Each row is where one point has got to under a steady rotation. How many ticks took it there?
The counts run from 0 to 372.
[142 132 119  80 148 120  97 104 166 110 166]
264
[143 101  96 126 164 105  86 159 140 116 110]
162
[188 148 174 117 138 120 116 151 121 114 124]
187
[163 175 163 108 122 140 135 115 152  90 113]
115
[122  78 133 103 140 122 140 123 109 142 190]
65
[164 128 170 116 165 147 159 139 101 106 114]
273
[113 125  82 122 127  82  91 141 126 143  98]
294
[109 142 164 118  81 138 170 102 117 130 135]
227
[159  97 181 161  86 128 125 148 138 124 120]
302
[186 145 170 122 149 130 136 149 109 113 119]
56
[109 147 145  97 147 121 177 107  86 139 140]
37
[105 128 109  77 135 122 127  89 147 129 169]
63
[159 151 143 108 170 143 132 123 136  85  92]
72
[172 102 119 114 164 137  97 139 164  82 138]
30
[141 114 170 123 137 162 173 111 132  96 139]
11
[164 134 172 118 139 114 151 141  80 134 150]
39
[ 79  87  92 123 102 110 121 111 152 139 120]
121
[106  76  98 128 141  88 124 142 106 154 131]
180
[148  87 117 125 135 117  71 146 163 115 137]
249
[144 106 111  89 144 108  93 122 148 126 177]
265
[168 101 106 114 180 117  92 143 143  96 122]
161
[123 133 123 140 126 137 123 120 167  89  73]
87
[173 122 123 117 179 129 104 145 137  89 109]
291
[ 91 113  75 122 126  75 114 128 118 142  94]
164
[ 87 118 141 127  74 104 143 110 124 155 142]
356
[131 136 178 116 107 153 177  91 127 115 146]
228
[107 139 105 118  94 112  86 114 185 115 112]
191
[164  81 171 150 113 138 133 154 125 112 124]
84
[ 88 113 161 127  82 139 179  95 130 134 133]
9
[128 128 132 148 121 129 132 139 158  91  58]
217
[156 117 106 119 169 102  86 153 134 111 109]
292
[134 122 108  97 137  86  82 137 112 159 160]
353
[115 139 151 147 114 137 169 132 121 110  70]
200
[ 86 129  99 110  85  93 110 111 146 152 131]
208
[178 128 155 140 147 119 103 167 115 108  92]
275
[ 81  93 143 133  88 136 172 107 124 140 128]
139
[124 118 163 124 133 162 192 107 123 107 125]
141
[134 121 147 148  89 148 121 120 173  94  85]
304
[133 125 143 160 119 129 140 139 129 102  55]
347
[105 120 171 113 102 149 178 102 128 126 141]
358
[ 96 120  97  87 132 132 127  88 159 115 153]
193
[156  98 161 131 155 131 163 145  78 127 141]
126
[154 118 181 123 117 127 148 130 104 138 169]
300
[100 138  90  86 166 116 145  99 119 121 130]
237
[ 89 158 124  94 120 105 156  97 107 148 146]
297
[171 154 128 103 177 123 114 142 137  87 111]
73
[121 148 109 121  90  95  86 128 172 123  97]
60
[162 116 162 140 150 117 150 157  81 140 124]
257
[131 112 147 125 105  92 131 146  74 166 148]
371
[138 174 145 129  94 126 117 127 163 106  80]
261
[104  87  88 128 109  95  94 126 159 136 137]
120
[ 96 153  82  82 159 107 131 108 132 122 118]
367
[155 135 158 108 125 166 139 114 173  83 117]
28
[174  90 139 146 153 133 107 162 140  98 100]
14
[111 152  93 129 119  96  97 139 150 113  75]
147
[126 110 140 155 106 138 127 146 161  98  74]
86
[128 111 172 150  80 110 136 141 106 156 134]
24
[145  85 161 174 108 137 131 152 150 118  93]
85
[ 81 113 129 138 107 115 181 117 101 144  95]
52
[151 116 166 124 158 156 179 123 116  96 126]
142
[145 153 108  79 160 102 108 114 137 114 149]
3
[126 130 108 106 148 150 123 105 178  78 106]
306
[117 109 156 160 108 138 172 129 129 117  77]
69
[142 103 138 168 110 129 128 154 138 104  67]
216
[ 88 127 123  91 104 122 165  86 129 145 164]
210
[131 129  93 122 118  71  73 146 128 146 119]
76
[100 115  99  91 171 117 152 109 112 120 152]
107
[ 90  81 128 135  76 112 147 120 127 156 136]
138
[132 140 116 131  86 103  80 137 171 122 103]
190
[135 148 110 139 110  93  84 139 154 122  81]
277
[129 120 163 102 124 135 168 102 116 131 176]
81
[163 103 187 139 103 129 133 151 112 139 140]
301
[130 128 107  87 151 141 111 109 175 100 154]
46
[114 112 161 149  90 153 172 116 141 107  91]
287
[127 150 162 120 142 143 182 114 108 117 107]
54
[138 181 132 101 118 128 115 109 174  97 103]
262
[167  86 132 156 129 132  97 158 161  99 113]
232
[135 104 154 116 171 136 175 127  92 123 148]
125
[ 91  88  86 129 119 102 111 117 153 134 113]
251
[114 124 101 116  94  84  86 135 142 152 133]
207
[111  98 115  86 142 126 139 102 129 138 187]
64
[106 117 146  90 127 141 171  99 120 132 169]
211
[173 139 140 139 120  93  79 166 133 117 101]
58
[129  98 130 114 156 107 142 138  80 146 153]
109
[143 111 111  93 141 101  87 126 130 138 186]
135
[128 147  98  92 171 128 122 114 157  91 106]
89
[143 131 172  97 127 129 159 116  96 142 177]
299
[142 174 172 118  98 136 152 114 137 102  99]
114
[ 72 115  99 107 133 119 162  96 122 129 121]
253
[133 110 111  95 124  89  92 132 117 160 172]
5
[123 144 161 155  86 114 153 142 101 145  86]
112
[122 128 131 125 120 150 128 114 186  76  89]
305
[141 105 160 132 104 100 133 148  89 165 153]
23
[ 88 126  82  93 160 123 140  98 137 113 133]
106
[118 153 176 110  95 135 175 104 123 129 143]
97
[146  77 169 144 147 142 151 147  97 129 138]
344
[152  75 168 128 139 146 165 136 110 125 157]
213
[128 168 119 125 120 118 117 124 150  97  64]
0
[144 137 149 118 154 155 158 118 145  74  95]
289
[132 114 137 102 140  96 130 120  99 157 185]
152
[113 146 104 113 156 137 124 117 172  80  81]
88
[103 166 103  77 131 109 118  95 146 121 145]
280
[ 99 171  90 104 128  94 107 118 142 124  91]
148
[125  64 150 149 113 126 155 147 108 144 130]
67
[115  84 153 155 113 116 163 149 101 140 105]
198
[ 88 139  91 116 110  74 117 128 124 149 103]
295
[156  83 174 139 125 139 141 141 110 128 150]
83
[ 73 127  95 109 128 101 154 103 109 138 115]
35
[ 81 139 120  96  91 109 147  90 125 146 149]
79
[133  63 148 128 126 116 137 135 101 145 169]
66
[186 133 154 128 118 115  92 155 137 122 125]
188
[118  99 125 118  98  88 107 138 113 169 163]
6
[121  80 122 112 165 116 144 123 101 142 164]
326
[129 110 158 143  78 101 139 143  99 163 131]
372
[100 156 102 101  94 107 102 108 173 124 117]
61
[153  95 129 149 116 120  84 145 170 105 106]
102
[ 82 107 135 138 107 139 184 102 118 126 118]
270
[132  84  91 130 149 100  89 154 148 123 120]
32
[ 97 168  93  83 132  96 126 106 144 128 119]
149
[157 122 143 108 152 155 120 120 168  76 131]
29
[126 141 155  96 134 116 166 108  89 139 166]
168
[ 96 125 121 131  93  81 129 135  90 175 121]
94
[145 166 177 112 135 142 177 119  97 115 119]
185
[141 117 145 111 132  96 127 132  77 166 176]
22
[128 133 121 113 116 144 119 106 190  85 113]
175
[ 77  84 133 139  96 119 167 116 125 138 120]
269
[133  94 146 108 117 108 124 124 105 151 185]
283
[ 96 158  87 102 143 109 125 107 146 109  91]
366
[185 131 173 128 113 127 106 151 135 117 134]
318
[161 115 171 155  82 122 113 145 142 124 108]
172
[113 115  91 133 120 121 104 135 175 102  81]
234
[145 108 161 161  82 141 119 146 155 113  95]
303
[137 117 157 115 153 155 184 115 107 108 120]
272
[145 157 101  85 176 112 116 121 139 100 114]
220
[136 117 134 110 138  89 135 139  82 165 164]
370
[154  89 102 119 167 115  87 144 149 104 127]
31
[137 112 153 137 100  90 146 155  80 165 131]
241
[115 112 167 150  73 141 158 125 143 130 112]
156
[ 76 111 104 105  85 105 125  96 156 140 140]
339
[129  70 133 115 146 124 135 132  98 146 172]
196
[127  75  91 107 160 105 104 126 135 130 173]
48
[176 129 147 105 145 139 104 125 167  93 146]
247
[124 126 166 140  88  99 151 146  97 155 101]
242
[129 121  91 133 123 102  95 155 149 115  76]
16
[141 167 117  81 145 116  99 110 153 112 148]
133
[126 110 124 100 157  97 142 139  75 152 160]
239
[159 134 126 143 125  98  92 163 136 113  76]
276
[128 123 162 133 117 170 169 115 152  86  89]
288
[185 159 152 102 149 125  94 136 142 102 127]
334
[130  97 164 110 133 148 167 108 112 130 178]
212
[153  97 120 153 129 124 100 157 155 105  81]
363
[101 113  87 130 120 120 110 124 175 110  95]
104
[143 135 107  83 151  95  92 129 127 140 170]
4
[130 160 132 136 121 126 132 133 146  94  57]
348
[150 109 109 143 140 107  94 159 145 106  77]
15
[166 119 169 151 115 115 132 169  89 138 104]
258
[ 73 131 105  99  90 107 139  94 142 145 144]
209
[132 100  94 103 176 100 106 139 117 128 139]
309
[172  92 166 143 151 150 129 147 130 102 130]
361
[133  88  95  99 180 117 107 125 140 119 157]
178
[ 81 150 104  99 124 105 161 100 101 141 117]
166
[114 150  99  78 171  98 133 103 110 127 149]
368
[144 122 101 118 120  80  72 146 136 132 129]
206
[151  83 155 169 115 139 136 159 127 117  95]
215
[166 109 127 112 146 131  81 134 164 108 147]
248
[ 85  89 116 137 113 107 159 123 100 149 107]
51
[152 116 127 137  95 114  79 148 181 114 102]
320
[160 101 167 154 141 120 143 163  87 127 104]
127
[ 90 107 130 100 132 137 171  86 129 134 163]
341
[ 94 113 158 128 110 144 185  99 122 122 126]
140
[135 124  96  93 175 132 116 111 160  91 125]
307
[106 110 137 101 157 138 185 101 101 117 145]
124
[ 85 107 142 134  73 116 153 111 123 152 130]
8
[121 124 168 123 105 159 186  97 134 113 133]
10
[139 170 139 141  97 112 120 138 142 110  62]
130
[123  70 137 143 132 115 153 149  90 146 134]
197
[122 134 153 132 123 150 173 122 133  88  69]
70
[121 150 116  95 129 143 111 106 186  86 133]
45
[142  86 155 126 151 136 168 126  95 125 159]
343
[ 91 123 116  95 155 126 183 103 106 129 133]
254
[129 139  93  88 185 115 118 122 136 102 131]
90
[111 158 102  68 140  97 130  98 125 136 157]
150
[167 161 183 102 127 134 158 124 109 113 136]
316
[125 100 115  94 173 110 152 123  90 139 157]
108
[161 113 164 161 120 121 132 165 102 123  84]
128
[115  78 152 168  96 133 159 140 116 135 105]
68
[ 95 157 159 117  82 117 173 103 115 144 126]
96
[135 159 151 126 131 147 167 127 129  90  71]
201
[150 133 179 108 131 122 160 130  85 141 163]
169
[127 106 102 141 115 123  92 135 178 106  97]
103
[ 97 131  97 115  95  79  96 124 132 154 122]
77
[120 140 119  80 149  93 131 108 106 146 185]
151
[125 163 160 132 110 133 173 123 114 110  79]
331
[129 157 129 115 101 138 114 107 186  97 101]
44
[120  79 162 150  87 121 143 135 118 157 137]
285
[ 94  88  81 136 136  98 100 139 135 138 108]
33
[106  71 112 125 113  99 103 128 131 154 155]
267
[129 130 111  94 149 143 113  98 179  83 127]
176
[ 94 122  91  93 132 130 123  95 171 105 133]
323
[ 58 104 101 114 115 117 150  96 137 133 126]
122
[130 102 150 140 133 100 149 154  67 162 127]
110
[151 133 140 109 155 158 134 113 164  70 111]
159
[114 146 118  73 136 112 126  99 132 141 182]
281
[147 163 173 114 104 150 151 115 154 101 117]
245
[135 168 175 133  82 140 152 115 141 111 104]
244
[174 112 162 133 163 147 150 147 121  91 119]
143
[132 175 118 109 140 123 126 117 152  87  79]
349
[129 119 156 150 105 101 150 149  86 154 103]
111
[111 100 151 157 102 130 169 142 103 132  81]
199
[131 106  99  93 160 125 104 111 152 110 167]
47
[128 127 114  88 165  95 134 126  90 147 167]
369
[130 118  96  94 179  97 102 137 118 126 147]
91
[ 99 126  89 112 104 123 107 105 181 110 111]
322
[130 116 107 106 130  73 102 145 104 163 154]
223
[129 138 138 132  94 139 116 117 182  96  99]
174
[177 126 179 141 109 116 125 154  95 138 127]
40
[118 108 108 121 104  85  97 139 108 168 157]
354
[177 121 187 133 117 118 131 147  98 138 154]
170
[ 74 117 110  99 106 121 148  89 139 133 151]
340
[156 145 187 113 118 149 161 110 126 116 147]
98
[143 116 154 120 162 124 173 135  76 132 140]
256
[124 182 114  98 133 115 119 114 152  96  83]
1
[ 96 108 117 125  80  85 120 125 118 168 150]
355
[115  97 152 101 142 141 182 103 113 127 170]
342
[171 115 183 147  91 117 120 156 113 142 131]
171
[128 117 130  83 139 105 130 107 114 151 191]
282
[147 146  93  87 180 102 103 130 123 119 144]
221
[152 135 102 110 143  84  71 151 128 131 120]
75
[ 98  67 110 135 123 102 133 132 104 153 135]
50
[165 132 133 114 177 149 137 127 148  78 105]
290
[179  98 146 146 123 135  92 153 154 103 128]
101
[122 157 118 122 137 132 129 118 155  84  67]
218
[176 131 133 102 145 127  78 129 163  95 150]
117
[116  68  99 125 144 101 111 139 118 149 154]
49
[ 78 154  97 106 108  88 136 108 115 150 123]
296
[113  78 142 154 122 107 156 147  77 156 120]
328
[139 127 100  95 161  80  96 134 109 147 153]
222
[100 135 143  88 111 126 164  93 128 137 165]
80
[133 109 102  91 165 136 109 105 160  98 150]
177
[115  83  96 128 126  99  82 141 160 132 125]
250
[187 139 159 124 143 114 101 166 118 115 112]
57
[154 171 148 113 144 138 152 126 131  94  90]
202
[ 77 142 106 108  89  90 127 105 133 155 133]
78
[164  72 170 155 126 142 145 146 110 124 130]
214
[136 181 120  91 125 125 109 113 169 101 115]
132
[113 121 107 130  93 122  91 125 184 111 102]
321
[135 135 129  82 154 100 133 122  87 154 178]
21
[164 103 169 130 162 158 151 128 131  92 130]
12
[105  84 109 125  96  94 115 133 127 161 159]
137
[134  89 104 119 119 100  70 142 163 131 137]
119
[106 170  96  93 115 104 109 100 156 129 113]
279
[177 113 160 143 101 119  85 158 153 122 117]
319
[167 131 172 150  89 113 115 157 114 132 111]
41
[177  90 145 149 149 132 106 157 139  96 108]
362
[ 92 122 125 129  82 100 134 123 109 169 133]
225
[ 83 138 131 122 102  98 177 120  97 152 102]
313
[178 102 156 137 155 144 124 150 132  94 125]
13
[128 112 101 144 126 114  99 145 160 106  64]
364
[108 104 110  80 149 130 134  98 134 128 173]
194
[ 90 155  83  99 135  98 124 107 142 116 105]
18
[161 119 124 149 137 110 102 168 130 105  85]
145
[142 183 117  91 160 116 122 118 148 100 110]
350
[134 120 171 114 124 161 179 114 127 105 146]
359
[132 165 104  99 158 123 126 116 156  85  90]
219
[137 187 128 117 115 123 120 118 155 105  81]
131
[112  83 121 100 158 116 141 112 111 133 177]
195
[129  69 150 132 100 112 133 129 102 157 165]
284
[ 97 154 127  89 132 111 174  96 100 144 146]
167
[141 150 147 131 148 155 160 132 144  81  80]
71
[167 118 126 114 179 147 117 133 160  81 122]
160
[126 131 170 143  72 146 151 117 157 116 103]
26
[ 95 117 158 126  77 136 168  99 130 142 137]
357
[ 96 147  99  85 113 112 120  85 161 123 150]
62
[149 140 104  89 160  93  88 133 128 133 161]
352
[134 182 112  85 152 115 113 116 148 108 118]
2
[ 98 140  83 118 134 105 111 126 148 116  76]
17
[152 139 163 156  74 121 107 148 143 120  94]
42
[123  90 121 112 111  88  98 128 122 161 176]
136
[186 112 176 126 128 144 109 138 139 103 148]
100
[ 80 111 124 142 117 106 166 125  95 152  97]
182
[181 127 164 136 165 130 131 153 110 106 104]
274
[ 93 134 136 122  80  99 152 122  94 162 122]
95
[132  90 161 138  82 112 132 136 100 157 141]
154
[165 104 123 113 136 115  63 139 166 114 150]
118
[ 98 139  90  93 108 125 110  92 174 118 127]
192
[ 92 125  82 115 136 118 120 121 167 103  89]
235
[ 86 123  84 105 137 118 130 103 162 110 112]
105
[ 75 140  83 115 124  86 139 113 115 148 106]
165
[103 156 155 120 108 118 185 110  94 132 111]
314
[125 117 174 150  54 130 146 126 127 142 117]
25
[168 179 154 109 142 139 131 123 133  93 117]
333
[112 110 108 118 129  75 116 146  90 170 139]
93
[129 113  95 104 157  82 107 149  97 148 146]
92
[133 113  95 121 109  91  67 138 153 142 133]
337
[ 90  95 105 137 122  97 141 137 102 159 110]
181
[ 92 134 149 126  74 111 162 105 109 152 134]
226
[112 100  83 131 142  89  88 150 130 131 104]
163
[ 86  70 120 141  97 107 135 121 127 156 145]
268
[179 109 183 122 140 156 131 126 139 100 143]
230
[111  90 161 160  80 135 164 130 127 131 109]
286
[ 85 146 113  98 141 115 178  99  95 137 122]
36
[130  80 104 103 131  98  91 130 138 148 175]
266
[ 96 112  94  81 153 135 140  94 149 111 157]
324
[169 168 140 102 167 131 125 135 135  94 113]
203
[147 143 153 159 101 119 123 160 120 118  61]
129
[ 88 111 113 131 109  91 152 134  88 164 112]
312
[157  80 161 157 127 129 141 150 108 121 103]
345
[ 68 102  84 116 127 111 137 104 138 129 111]
252
[ 98 114 100 119  93  93  93 121 162 143 135]
338
[143 134 105 146 131  97  92 162 143 112  70]
146
[135 113  90  97 188 119 108 131 143 106 138]
308
[160 122 111 117 126  87  73 152 145 130 137]
336
[165 132 137 137  98 110  75 150 157 123 110]
189
[117  73  91 111 164 102 106 144 117 135 143]
179
[117 120 141 101 160 129 178 111  87 128 143]
255
[139 147 166  99 144 121 166 125  82 137 150]
38
[167 141 112 107 163 104  82 154 134 113 117]
74
[130 109 143 117 134  88 138 143  75 160 144]
240
[146 162 102  81 166 103  98 128 136 109 141]
351
[173 112 147 146 156 128 115 162 120  95 104]
144
[135 116  88 123 143  84  84 160 134 129  99]
293
[ 93  91 134 134  80 100 125 122 118 172 149]
7
[158 123 186 114 124 157 158 118 132 103 149]
229
[118  76 125 131 152 102 148 138  86 150 146]
327
[150 146 121 134 102  95  75 149 157 122  96]
59
[124 149 170 151  69 117 150 126 117 137 103]
243
